One turning vector, and how many steps it has turned:
The counts run from 0 to 486.
[466,-239,-138,89,-14,-257,42,-30,-486,119,33,-124,251,-4,-293,65,67,-108,-19,108,-258,74,-146,258,-105,-34,-100,-358,77,341,-125,72,-84,-83,-10,233,292,-58,88,398,187,-104,-38,-57,86,-44] | 344
[262,-219,-288,-46,-146,63,-131,-161,-26,24,52,-121,-69,77,307,107,-161,-243,25,-189,113,133,-293,150,129,106,-92,367,-3,333,52,114,195,331,146,363,250,-14,48,-52,370,236,-252,96,-8,-16] | 387
[382,-23,-112,-280,-165,-321,-536,-191,-214,-47,-131,-14,172,-96,-55,187,-132,175,152,115,20,259,201,1,137,116,-289,-232,-23,-89,197,36,237,179,-271,145,205,-118,217,-263,38,66,-162,-53,-54,25] | 364
[232,-231,-182,231,175,-25,-70,-391,-273,52,184,-101,-107,-30,-108,-282,-115,-273,-238,-3,-95,-80,-43,-46,274,247,-34,-375,-24,237,-81,310,82,-136,-259,264,-191,7,-241,313,-38,-88,-37,-69,-274,4] | 216
[76,61,-100,154,147,-487,189,60,0,-320,259,-205,62,-46,-48,-127,132,-253,-6,-70,171,-20,-154,7,322,-314,51,-24,187,72,200,21,277,472,-87,128,26,276,-87,-8,-130,25,68,-291,-35,-140] | 429
[312,-47,-111,-110,-254,-87,202,-174,-145,-143,217,-153,428,-21,-145,66,-24,-39,-183,-113,19,190,-172,241,-260,-155,-89,14,54,-93,100,236,57,2,-230,320,276,-272,235,-119,-271,197,-88,-166,-412,119] | 45
[370,445,105,-170,120,-248,174,-213,-178,-103,-192,295,-78,-84,13,-53,328,-201,-249,43,276,226,-202,130,182,-5,64,169,116,-143,156,211,181,117,-247,90,-65,315,281,-164,-41,-43,196,69,-46,-91] | 314
[165,-209,-259,-54,-201,-91,-635,-240,-197,-44,-48,-52,276,14,-5,226,-142,103,157,124,20,289,200,278,-95,-27,-316,-70,-14,-57,65,172,314,11,-253,9,63,-25,198,-101,-101,199,-215,-128,-140,76] | 368
[108,120,-148,198,-63,-114,240,-155,-108,-112,31,214,-178,-158,-98,-2,333,-45,-404,-118,176,-277,13,223,-152,-290,-343,359,116,491,-55,163,61,-28,-130,128,-61,-46,91,194,112,-31,78,29,152,341] | 3
[705,24,100,-24,252,-45,-4,-107,-66,105,157,274,26,-190,-270,-56,-65,66,-190,-150,-379,-96,-164,188,328,298,9,-145,-33,103,59,39,35,178,-120,388,-17,-45,-183,140,-118,66,28,-116,-81,-68] | 475
[426,277,-7,87,-7,48,-73,3,47,156,-4,280,147,35,-298,-296,47,1,-139,-90,-227,-172,-247,119,68,63,-297,-250,15,323,25,2,-58,-122,41,342,-366,-58,172,304,-266,159,-184,-135,-134,85] | 466
[-94,-198,-99,15,-31,-473,-167,-150,-460,-64,-222,-372,-139,-190,-254,-338,-43,-5,69,-106,151,-68,29,-153,183,-133,-236,-173,74,-4,96,59,338,-41,-299,108,33,81,-350,197,26,-59,138,141,29,47] | 99
[312,73,139,88,-297,-70,-146,-65,-158,136,-352,82,-92,105,-235,-276,277,46,-376,-389,-95,-291,-140,-12,-22,76,-307,512,1,138,36,-195,63,21,120,214,-77,-121,-48,119,44,195,-120,35,101,-92] | 143
[38,-32,-318,77,61,266,-177,-31,-84,15,-103,-33,109,-38,15,-244,200,-268,122,-121,179,106,-293,-18,95,228,-197,-164,-81,-169,-47,287,384,-66,207,452,-314,112,-3,461,156,-131,-10,203,-19,-46] | 75
[585,-32,-81,-33,10,-197,228,59,-177,98,46,123,254,-138,-265,15,251,-124,166,86,-137,26,-234,115,188,164,-63,-330,95,342,57,-23,39,16,35,290,44,-12,190,250,270,-367,-74,20,-8,-131] | 339
[192,-3,-21,204,-160,-61,-138,207,25,-182,-153,7,100,190,-428,-42,280,35,4,-23,-47,-9,-90,356,142,187,-190,70,134,-30,-176,-197,-275,396,-98,352,207,51,268,-5,-228,219,-264,-285,74,-87] | 158
[391,-110,-200,-233,-148,-384,-562,-135,-341,4,-26,-49,105,-118,-48,159,-182,70,91,149,-5,104,239,-89,161,160,-188,-154,4,-106,9,-31,152,228,-365,236,248,-66,144,-192,51,15,-57,-94,17,7] | 362
[278,-25,-88,270,-306,-9,-323,5,-168,-50,-123,85,318,367,-454,-15,480,-10,-385,-44,-39,-80,125,158,-42,-135,-109,-261,264,62,-252,-122,34,16,-191,-81,12,-165,197,79,85,47,-130,-46,6,2] | 22
[261,21,-225,-50,235,124,-7,-143,-137,-193,-64,10,-244,209,-29,-32,230,5,-231,-121,-19,-149,108,-20,38,-52,-28,194,230,204,-243,-171,685,313,-61,145,37,-54,-322,-14,261,195,-83,30,-6,199] | 266
[79,91,-45,-106,-166,-605,164,21,-234,-130,86,-98,98,203,51,-75,38,-135,-367,-65,113,-147,-211,125,-87,-578,-214,35,44,157,233,116,103,180,76,34,106,311,131,-57,-136,269,61,-81,136,-94] | 438
[-11,111,-340,59,-304,-192,91,-23,186,-167,154,-194,86,-36,-380,-111,211,-136,3,-52,-156,141,-388,372,248,-31,229,10,82,-117,-71,-30,50,419,-275,101,278,252,-159,-45,-110,312,13,-88,-90,-71] | 293
[153,44,-234,-175,-101,146,-287,-90,-248,-27,-188,151,85,255,217,45,118,-212,-45,72,232,202,-215,174,-24,222,-265,-97,-138,-333,-69,314,125,77,147,421,36,236,371,18,83,127,-156,189,104,-39] | 66
[342,36,-25,32,363,-113,64,180,-63,-307,262,-148,164,-142,-192,41,56,-50,-208,-243,215,140,5,236,136,-182,192,66,-26,-50,-36,117,237,442,-240,334,146,136,123,-34,-232,-86,57,-345,-160,-175] | 174
[511,-112,-264,132,-49,-179,47,198,-242,159,212,138,204,-152,-171,-28,273,-301,68,76,-121,-123,-210,36,176,218,10,-150,47,257,-139,-36,26,17,-42,358,-69,185,171,294,176,-396,52,12,157,-182] | 336
[347,117,26,4,-131,-25,-117,-23,-14,-53,-410,-7,-89,75,-437,-208,475,103,-106,-43,-199,3,-87,197,254,399,-58,257,1,-29,-83,-289,14,404,6,126,136,16,-69,40,-40,-4,-168,-144,-9,-252] | 152
[312,113,54,31,288,-119,145,145,57,-403,303,-18,117,-218,-280,107,145,-1,-122,-241,151,-28,56,186,147,-111,35,117,-11,-70,15,176,224,353,-246,463,32,98,121,-42,-273,-92,55,-375,-241,-79] | 172
[427,359,-281,-179,-122,-206,-87,-24,-180,185,-122,206,-17,283,-65,-322,226,-157,-126,270,-102,7,-134,132,74,40,-2,-66,24,318,-102,-276,122,166,-44,-36,-203,409,272,-92,-126,18,-215,-25,27,-127] | 455
[255,-5,-235,-47,196,126,-84,-136,-146,-172,-75,28,-225,201,-29,-27,261,-38,-268,-139,-31,-141,114,-38,34,-13,28,164,251,172,-233,-185,616,422,-13,129,103,-17,-309,-29,313,187,-89,47,106,168] | 267
[-197,-118,-19,221,-219,-225,-166,96,-47,-316,-227,-188,-160,372,-234,-78,291,-87,130,0,183,-80,-127,196,385,146,-282,-187,180,-163,-6,-3,-118,355,26,271,161,164,78,68,81,257,-226,-52,82,-89] | 413
[236,-66,9,-207,28,-230,39,129,-246,-224,222,-35,174,191,-51,247,-7,4,-410,-212,262,40,-25,444,-182,-366,-45,-3,-196,-77,-17,316,130,178,-100,257,148,301,309,-117,-73,39,-22,-28,-3,-161] | 182
[315,218,-243,102,-142,19,-194,-9,-93,189,27,240,78,219,-183,-211,64,-140,-226,59,-287,-174,-207,202,-30,34,-235,-179,-7,321,-186,-23,-149,-71,10,271,-248,188,258,294,-246,311,-234,-110,65,58] | 463
[168,-551,94,91,-157,-208,-192,-330,-339,-14,-55,28,83,59,58,-15,-17,97,-98,76,-65,-32,25,308,110,71,-579,-248,47,-185,365,334,69,-119,-142,-23,25,-84,-226,-76,-142,150,34,45,17,84] | 231
[362,474,79,-148,140,-310,133,-175,-147,-101,-159,233,-73,-135,0,-112,231,-222,-326,-19,319,180,-218,16,217,-23,81,186,68,-170,156,203,163,173,-240,175,-35,296,266,-128,-56,-11,212,64,-25,-54] | 313
[387,-58,-241,12,-258,-64,63,-146,121,-131,336,-66,426,-145,-346,108,285,-10,-29,-24,-327,107,-66,157,102,190,145,-85,38,-94,6,7,198,221,-200,163,141,-152,-35,-40,-100,-93,-61,-259,-410,-96] | 36
[85,-418,-68,131,-282,-251,-390,-128,-282,87,-77,-1,160,-130,150,-313,-72,25,-59,-26,201,-141,-38,58,183,40,-613,-121,-10,-168,380,135,73,33,-186,44,-45,-178,-142,-75,-250,-37,48,40,126,150] | 235
[101,-102,-299,80,-168,-8,-66,-199,-163,45,188,-25,-39,274,-70,-149,-86,-279,-114,68,28,-96,-177,155,99,92,-205,-446,-84,367,-193,302,-202,-209,-82,357,-188,188,252,318,56,44,-320,95,-192,63] | 208
[248,-50,-255,-232,-14,162,-185,-271,-303,-85,-155,63,55,238,205,69,151,-200,-63,225,176,337,-84,287,-78,231,-61,52,-79,-318,-147,303,328,84,-29,265,74,319,251,-143,21,91,-98,97,-78,-30] | 63
[62,-110,-339,-2,-257,57,-502,-167,104,-73,139,45,214,-208,128,98,-114,-14,210,-165,66,-19,65,64,-24,13,-449,241,-87,28,136,273,478,-75,-132,266,-279,-101,119,-32,-73,112,-199,-48,-222,112] | 375
[88,-280,-88,47,-215,-187,-243,-178,-140,38,-122,39,140,-248,117,-349,42,86,39,4,189,-60,6,50,217,111,-629,-73,9,-153,471,89,250,74,-118,-19,-130,-234,-163,-134,-275,-204,27,3,9,144] | 237
[283,17,-183,-255,-59,-2,-48,-238,-326,-84,76,2,22,-120,147,-99,-30,-206,-277,-66,259,23,-26,-91,-158,144,10,315,-112,-345,-88,257,238,43,-274,501,108,86,160,-186,-238,-41,56,-9,-269,86] | 55
[340,212,-222,-48,-153,-14,-32,-161,-51,104,-52,288,29,314,-197,-53,227,8,-104,246,-409,-24,-146,399,-69,81,-215,-164,3,316,-158,-16,42,-110,47,45,-253,310,187,164,-166,230,-303,-124,-88,-65] | 460
[271,2,-407,-197,-154,-60,-14,-59,-149,9,112,42,-13,219,-59,-174,110,-225,-55,183,240,63,-21,242,127,136,78,-204,-187,261,-228,68,174,65,-178,112,-173,412,296,-67,83,-374,-279,194,-241,-221] | 199
[127,-127,-411,-96,-184,-191,-15,-161,27,-123,25,170,46,-233,268,-4,121,55,228,326,-12,-5,-9,188,169,221,-531,94,-53,90,323,-29,266,436,131,83,134,-40,-40,-170,-5,-94,-86,-47,178,208] | 246
